The rows of Z fall into 3 groups, and each row is roughly a mix of its group's hidden directions; one row fits no group.
Z, 92 rows:
[[-2.96 -0.20 -4.16 -1.21 -4.04 -0.61 -3.24  2.88  1.68 -1.99 -1.17]
 [ 1.63  1.45  1.24 -0.15  4.59 -0.18  5.18 -3.28  1.50 -0.21  1.97]
 [ 3.85 -3.35 -0.53 -2.17 -5.02  0.89 -0.73  0.78 -3.53  0.37 -0.68]
 [-2.52  3.22 -1.45 -1.95  1.37 -5.74 -0.10 -1.25 -1.44  2.29  2.18]
 [-1.57 -3.88 -1.04  1.31  3.65 -0.17 -0.32 -0.57 -0.05  5.38 -2.85]
 [-1.68  5.31  0.02  2.28 -0.66 -0.64 -4.25  3.87  0.48 -0.89  0.16]
 [-4.32  2.41  2.82 -2.54  2.74 -1.81 -2.03 -0.09  0.37 -4.13 -0.42]
 [-3.70  1.18 -2.10 -1.88 -0.48 -4.37 -1.74 -2.86 -2.43  1.76  2.93]
 [ 3.38 -1.45 -0.73  1.06 -5.11  1.83  0.74  4.39  0.95 -1.68 -1.73]
 [-2.12 -2.96 -2.69  1.98  3.01  2.25 -3.60  2.05 -2.05  3.34 -0.33]
 [ 0.66 -6.01  1.38 -2.00 -0.40  1.12  3.37 -3.88 -0.26 -0.90  0.20]
 [-2.73 -0.97  0.25 -0.31  5.36 -1.54  0.39 -3.87 -1.09  3.87  0.50]
 [ 1.92 -1.85 -0.84 -4.00  2.54 -2.63 -0.28 -4.93 -1.54  2.64 -0.54]
 [ 3.46 -3.18 -0.08  1.46  2.61  4.58 -2.03  0.83  0.57  0.91 -3.63]
 [ 3.85 -1.07 -2.85  2.64 -4.30  2.67  1.57  2.96  0.26  1.18 -1.36]
 [ 1.42  1.96  1.64  2.24  0.25 -4.57 -2.86  0.23  4.83 -1.20 -1.91]
 [ 1.18 -0.02 -3.46  3.22  2.82  1.10  0.20 -1.02  0.30  6.09 -0.11]
 [-2.60  2.57  3.37  1.77  0.49 -0.56 -0.86  5.78  1.34 -2.51  0.75]
 [ 1.83  0.25 -2.08 -0.18 -5.17  2.56  1.24  3.12 -2.61 -2.42 -2.50]
 [ 5.33 -1.45  0.47  0.88  0.36  3.73 -0.02 -2.03  2.01 -0.98 -4.06]
 [-1.09  2.17  0.00 -4.70 -0.85  1.38  1.32  2.17  2.27 -3.86  3.75]
 [ 1.56  1.60 -3.95  4.19  1.74  2.10  0.98  2.15  1.42  4.04 -1.34]
 [-0.65  0.65  2.67 -5.69  0.46  2.07  3.36  1.12  0.39 -1.43  3.40]
 [ 2.91  1.79 -3.09  3.56 -3.50  0.76  3.07 -0.55  1.96  2.16 -2.49]
 [-1.62  3.39  2.47 -0.22 -0.64 -1.01 -6.01  2.94 -0.25 -2.09  0.57]
 [ 4.32 -4.14 -0.62  1.54 -3.68  1.28  1.97  2.90  0.99  1.79 -0.97]
 [ 0.66 -2.75 -0.38 -1.93  0.54 -1.89  6.03 -4.26  0.20  0.81  0.53]
 [-2.29  0.39  0.48 -5.92 -0.08  1.24  1.78  1.49  1.68 -3.07  3.35]
 [-3.02 -0.77  4.55 -3.45  3.24 -3.09 -0.06 -1.41  0.08 -2.37  1.08]
 [ 3.94 -0.52 -3.54  2.22 -5.13  2.63 -1.15  0.67 -0.30  1.67 -0.21]
 [ 0.04 -2.11 -1.97 -1.59 -0.18 -2.30  2.00 -7.03 -0.58  1.08  0.25]
 [ 5.33 -1.91 -0.73 -1.30 -5.19  0.80 -0.58 -0.23 -2.27  0.73  1.80]
 [ 2.21  0.68  3.37  0.02  2.14  0.43  4.79 -1.27 -2.33  4.26 -1.28]
 [-2.56  1.07 -3.80 -0.71 -4.13 -1.26 -2.49  3.81  0.44  0.18 -2.99]
 [-3.12  0.75 -2.51  4.20  1.54  1.14  1.57  5.10  0.04  2.07  0.73]
 [ 1.08 -4.82 -0.15  3.46 -1.64  0.45 -0.54  0.91  4.67  2.73 -1.23]
 [ 3.47 -2.46 -1.68 -1.24 -5.72  1.63 -0.91  0.33 -3.40  0.37 -0.84]
 [ 4.20 -2.29 -0.31  0.57 -4.71  1.51  1.28  4.37  0.49 -0.88 -1.28]
 [ 2.48  3.58  0.62 -0.87 -3.98  0.46  1.62  0.23 -0.31 -4.58  3.36]
 [ 3.50  1.30  5.12  1.53 -0.69  1.66 -1.26  1.64 -3.99  2.25  0.43]
 [-2.86 -1.06  1.19 -6.12  0.15  1.28  0.46  1.36  0.74 -2.92  3.20]
 [ 0.73 -0.90 -2.89 -1.30 -3.25  2.13  1.50 -0.46 -6.02  0.64 -2.36]
 [ 2.41 -0.02 -1.11  4.50 -0.08 -0.73  2.32 -2.20 -0.50  4.24 -3.86]
 [-2.37 -1.08  0.43  0.93  4.74 -1.64 -0.30 -4.35  1.22  3.92  1.52]
 [-0.08  0.46  2.83 -3.18 -3.97 -0.85 -0.32 -0.34 -0.85 -5.76  1.50]
 [-2.34  1.65 -0.11 -6.08 -0.13  0.61  3.43  1.97  1.65 -1.83  1.97]
 [ 1.22  2.13  0.67  2.31 -3.91  0.61  0.83  0.41  4.45 -3.92  2.76]
 [ 0.65 -2.49  0.33  4.70 -0.09 -1.00 -5.44 -0.85 -2.45  1.16 -1.91]
 [-1.63  2.16 -0.46 -0.22  5.37 -3.93  2.78 -0.92 -0.71  2.15 -2.36]
 [-2.75  1.16 -1.60 -2.61  0.13 -4.99 -0.82 -3.70 -2.11  1.75  2.46]
 [ 2.87  1.48  2.30  0.36  3.51  0.80  5.41 -2.94  0.70  0.80  1.83]
 [ 2.73 -1.56  0.85 -3.30 -0.51 -1.90  3.52 -5.73  0.47 -0.54 -0.45]
 [ 3.01 -2.08 -1.79 -0.33 -6.24  1.87 -2.14  1.30 -1.77 -0.43 -1.57]
 [ 2.99  2.69 -0.22  5.07 -2.24 -0.61 -2.15  1.61 -1.74  2.45 -2.76]
 [ 4.44 -1.81 -3.28  1.65 -2.17  1.66 -0.20 -0.60 -1.49  4.93  0.56]
 [-2.09 -1.84  4.04 -2.14 -1.88 -1.60  3.27 -1.39  0.32 -4.72  1.20]
 [ 1.79  0.72  1.78  0.69  3.98 -0.54  5.43 -3.07 -0.42  2.85 -0.67]
 [-2.95 -1.17 -0.40 -2.10  2.93 -0.58 -5.13  0.11 -2.18  1.75 -3.66]
 [ 1.57 -0.40  1.50  4.14  1.09 -1.52 -1.35 -0.63 -3.46  4.29 -3.61]
 [ 0.53 -4.64 -0.39 -3.06  0.86 -1.01  3.98 -4.20 -1.21  1.55  0.83]
 [ 2.83  2.38  3.90 -3.14  1.11 -3.55 -0.27 -2.83  1.75 -2.27 -1.53]
 [-2.14  3.54  0.31 -1.44 -2.74  0.82 -0.40  1.61 -1.14 -6.16 -1.30]
 [-3.11 -0.95  1.94 -0.15  6.45 -2.18  0.94 -1.45  1.20  2.49  0.03]
 [ 0.43 -1.53 -2.11 -2.07  0.15 -2.66  1.19 -6.96 -0.90  1.49  0.09]
 [-3.25 -0.42 -3.79 -1.44 -3.41 -0.68 -3.80  2.82  1.58 -2.57 -0.65]
 [-0.29  0.81 -0.76  0.77 -3.10  0.38 -6.02  3.12  0.14 -3.33  1.54]
 [-0.19 -2.07 -1.50 -1.99 -0.15 -2.71  1.64 -7.02 -0.71  0.78  0.40]
 [-3.64 -2.02  0.78 -6.69 -0.88  1.15  1.67  1.70 -0.24 -0.37  0.75]
 [-2.23 -2.08 -1.12 -0.08  3.58 -0.66 -0.49 -4.26 -2.20  4.89 -0.46]
 [ 3.96  0.27  2.36 -4.54 -4.18  1.27  2.17  0.51 -0.52 -1.76  1.36]
 [ 2.14 -2.72 -0.47 -3.34  0.41 -1.62  4.44 -4.85 -0.50  1.26  0.16]
 [ 3.51 -1.85  1.48 -3.70 -1.58 -0.22 -0.62 -5.77 -0.07 -1.50 -1.02]
 [-2.03 -1.42 -1.91 -2.75 -5.97  1.72 -1.66  3.33  0.32 -0.27 -1.09]
 [ 2.18 -4.18 -0.81  2.07  2.79  4.07 -2.17 -1.12  0.46  1.01 -3.53]
 [ 3.27 -1.74 -2.55  3.11  0.66  3.24  1.12 -3.47  1.74  0.62 -3.70]
 [-2.01  0.36  0.90 -5.73 -0.41  1.56  1.12  1.80  1.44 -3.31  3.64]
 [ 0.13  0.10 -4.19  4.67  0.85 -2.07 -2.88 -2.18  2.75 -2.48 -0.29]
 [ 3.53 -1.24 -3.24  2.48 -4.94  2.71 -0.66  2.13  0.24  1.27 -1.46]
 [ 2.35 -2.21 -2.96 -2.24 -0.46 -0.10 -0.18 -6.27 -1.50  2.19 -0.63]
 [ 0.59  0.50 -2.37  5.42 -0.45 -2.43 -4.00  0.07 -0.85  1.32 -3.33]
 [ 2.30 -0.34  3.25  1.30  2.63  0.11  3.71 -2.23 -2.51  4.37 -1.57]
 [ 0.96 -0.51 -1.47 -3.24  0.24 -3.41  0.68 -6.45 -1.08  1.51  0.26]
 [-1.41  2.68  0.86  2.82  0.05  1.23 -6.14  3.20  0.55 -1.58 -1.02]
 [-3.55 -1.83 -3.33 -2.33 -3.92  0.00 -3.37  2.44  1.21 -1.99 -0.75]
 [ 1.31  5.26 -3.25  3.49  1.04  1.76 -1.73  2.24  2.50  0.71  0.39]
 [-1.87 -0.93 -3.18 -1.04 -1.41 -0.94  5.43  0.46 -1.95  2.85  3.34]
 [ 2.47 -2.77 -1.76  0.52 -3.12  3.12 -0.31 -5.58  0.26 -1.03 -1.50]
 [ 3.74 -1.92 -2.24  1.99 -5.18  2.36 -0.57  2.89  0.74  0.63 -1.60]
 [ 1.66 -3.40  2.95 -0.04 -2.63  2.68  0.45 -3.41  1.59 -4.26 -1.25]
 [ 1.67 -1.38  3.21  1.28 -3.13  2.86  0.33 -1.69  2.54 -4.96 -1.58]
 [-1.25  3.40  1.37 -0.19  0.29 -0.14 -3.93  6.22 -0.82 -0.02  1.10]
 [ 1.54  2.42 -0.13 -0.08 -2.18  0.18  4.41 -3.53 -1.71 -1.51  4.59]]

Here is one row of each group, with its name. Which group are the others in?
[-1.77 -1.04  2.60 -4.96  1.99 -4.38  1.13  0.16 -1.85  0.75  2.68] => Y
[-1.54 -2.99  1.07 -2.86  0.92  0.21  4.41 -1.38 -1.64  4.24 -2.76] => M
[-2.66  3.47  1.57  1.90  2.13 -1.18  0.41 -2.04  4.53 -2.40  3.08] => P

[-0.35 -1.29 -2.14 -2.43  0.12 -3.19  0.88 -6.53 -1.30  1.71  0.77] => Y
[ 2.28 -0.74 -2.53  5.02 -0.34  0.33 -2.30 -2.94  2.91 -2.93  1.61] => M
[ 3.88  1.86 -3.39  1.19  3.31  1.28 -0.13  1.39  0.23  4.09 -2.90] => Y
[ 1.34  3.27 -0.96  4.70  4.14 -3.60 -0.34 -1.34 -0.19  0.91 -1.65] => M
[-3.51  0.64 -4.15 -2.09 -3.38 -1.07 -2.42  3.24  1.70 -1.81 -1.32] => M
[ 4.42 -3.03 -2.00  0.06 -4.83  1.28 -1.46 -0.82 -1.79  2.69  0.47] => P
[-0.07  0.69  2.87 -2.89 -3.26 -1.14  1.43 -2.20 -1.22 -4.94  3.07] => P
[ 1.61 -1.57  4.03  2.27  4.07 -0.61  0.01 -2.48 -3.49  2.97 -0.75] => M
[-3.56 -4.24  0.30 -4.28  2.52  0.16  0.04 -1.96  0.89 -2.43  2.29] => M
